In the data rows, the value 128 means zero.
Here are some numbered points:
tensor([130, 112, 103, 114,  83, 173, 119,  92, 123,  83, 148]) 0
tensor([108, 171,  85,  87, 101,  92,  78, 123, 176,  94, 162]) 1
tensor([121, 126, 157,  99,  90, 128,  76, 103, 180, 176, 173]) 2
tensor([ 99, 110, 180,  83,  80, 182, 148,  85, 103,  76, 153]) 3
tensor([153, 103, 173, 171,  94, 139,  90, 148, 155, 137,  90]) 4
tensor([173, 123,  92, 103, 114, 110, 157,  94, 142, 126, 155]) 5
tensor([126, 137,  80, 142, 166,  87, 128, 171, 148, 128,  96]) 6
tensor([ 74, 108,  96,  74,  78, 178, 114,  80, 173,  80, 180]) 7
tensor([112,  74,  94, 117, 117, 105, 166, 117, 144, 101, 114]) 8
tensor([114, 173, 160, 105, 144, 146, 164, 108, 105, 142, 142]) 9
tensor([ 90,  87, 137, 137, 126, 164, 112, 135,  99, 112, 110]) 10
tensor([169, 151, 153,  92,  87, 142, 142,  83, 110, 121, 164]) 11
tensor([164, 114, 171, 110, 182,  74, 121, 182, 119, 182,  76]) 12
tensor([176, 180, 130, 164, 178,  80, 171, 160,  83, 171, 103]) 13
tensor([182, 176, 148, 123, 103, 121, 176,  96, 108, 148, 157]) 14
tensor([162, 182, 144,  76,  76, 153,  80,  74, 137,  99, 182]) 15
tensor([133,  80, 114, 178, 128,  94,  74, 151, 178, 160, 119]) 16
tensor([151, 135, 169, 157, 121, 130, 155, 112, 114, 130, 117]) 17
tensor([135, 160, 178, 160, 110, 157, 137, 126,  87, 153,  99]) 18
Which five points above are nearest to each new point, looking only along the 3 directions in which the numbered points spread most? Their numbers follow each, nearest first.
tensor([110,  83, 108, 144, 146, 103, 144, 157, 126, 117, 112]) 4 8 16 6 10
tensor([ 80,  94,  99,  94, 180,  85, 169, 180,  78, 119,  74]) 4 12 6 16 8
tensor([171, 164, 146, 176, 123,  90,  92, 144, 146, 180, 126]) 6 12 13 17 5
tensor([ 87, 148, 142,  85, 153, 133, 151, 121, 164, 151, 146]) 5 2 8 9 17
tensor([128, 130, 176,  96,  74, 160,  87,  78, 162, 173, 178]) 0 2 11 15 5
tensor([144, 144,  78, 173, 151, 101, 130, 133, 130, 157, 137]) 6 12 5 8 16
tensor([ 92, 119, 126, 108,  96, 169,  85,  87, 153, 110, 166]) 0 7 2 8 3
tensor([101, 155,  76, 155, 164, 117, 180, 128, 101, 144, 133]) 17 5 9 6 4
tensor([148,  90, 155, 128, 162,  99,  83, 164, 166, 164, 135]) 6 16 8 4 12
tensor([155,  96, 112, 146, 171,  78,  96, 176, 171, 169,  80]) 6 16 12 4 8
